In the rows, zero is written as 128.
Families of rows that turns and mirrors carry onto each other, the same ones carrying the whole set onto itself: the rest of each named row's family, in list order:
8 families of 4 rows:
J473: [143 172 188 113 109 110 112 121 141 161 119 111 157 143 116]
J654: [120 118 176 120 142  82 127 129 121 154 121 128 170 146 155]
J35: [128 127 175 109 131  95 115 101 154 169 124 124 181 156 149]
J729: [146 140 153  94 126 138 129 128 148 181 138  95 126 112 128]
J231: [116 115 130 116 136 129 101  90 130 132 148 151 153 179 135]
J644: [129 142 124 105  99 155 112 126 146 123 154 123 110 153 118]
J750: [106 119 109 107 128 116  89  79 123 160 137 124 152 151 128]
J79: [141 149 115 127 124 100 116 101 117 140 152 132 194 136 106]
J170: [117 117 111 154 124 125 132 143  99 147 148 116 131 149 154]
J681: [129 177 137 103  79 129 107 119 145 132 124 127 118 141 123]
J273: [102 106 125 124 112 122  99 106 113 144 114 148 184 153 139]
J825: [141 155 170  98  93 122 127 139 170 158 130  96 139 131 132]
J498: [156 146 121 116 134 131 147 120 158 119 123 111 147 101 139]
J531: [128 137 119 117 119 156  97 106 130 155 150 103 116 136 102]
J807: [119 122 123 135  99 168 101 132 115 129 132 128 141 144 108]
J102: [123 121 142  83 135  98 120 101 141 188 125 117 162 128 153]
J140: [148 125 116 115 115 107 119 112 110 129 146 119 161 179  93]
J558: [141 154 180 132  98 108 130 157 137 161 133 104 137 123 130]
J167: [141 133 158 114  99 158 135 162 139 155 119 110 141 114 126]
J688: [161 131 123 122 100  85 130  95 135 168 127 143 172 160 136]
J818: [115 115 132 168 132 106 123 129 107 163 130 106 158 149 158]
J223: [100 113 123 132 129 108 106 109 114 114 128 147 137 160 151]
J691: [124 117 161 103 110 112 133 136 136 172 103 129 184 124 158]
J84: [134 134 178 104 159 113 118 105 123 142 120 141 161 162 138]
J355: [160 124 128 111 127 134 137 129 144 111 120  87 128 151 108]
J174: [173 131 136 118 111 112 149 112 168 150 101 112 139 133 151]
J515: [115 133 116 138 100 116 140 161 115 150 139  94 129 132 154]
J618: [121 148 127 144  85 135 108 136 128 122 139 124 104 139 126]
J598: [144 138 119 120 149 135 126 121 124 106 147 106 162 129  99]
J638: [114 130 136 149 107  97 132 146 122 166 121  83 155 133 157]
J994: [119 140 128  95 129 131 114 102 126 113 126 158 121 160 146]
J586: [151 156 119 123 111  98 135 101 152 153 127 136 177 107 146]

Which other rows belong to the same family as J473? J681, J84, J994
Which other rows belong to the same family as J498? J79, J598, J586
Which other rows belong to the same family as J355? J140, J688, J174
Which other rows belong to the same family as J531? J729, J750, J102
Which other rows belong to the same family as J825? J35, J231, J644

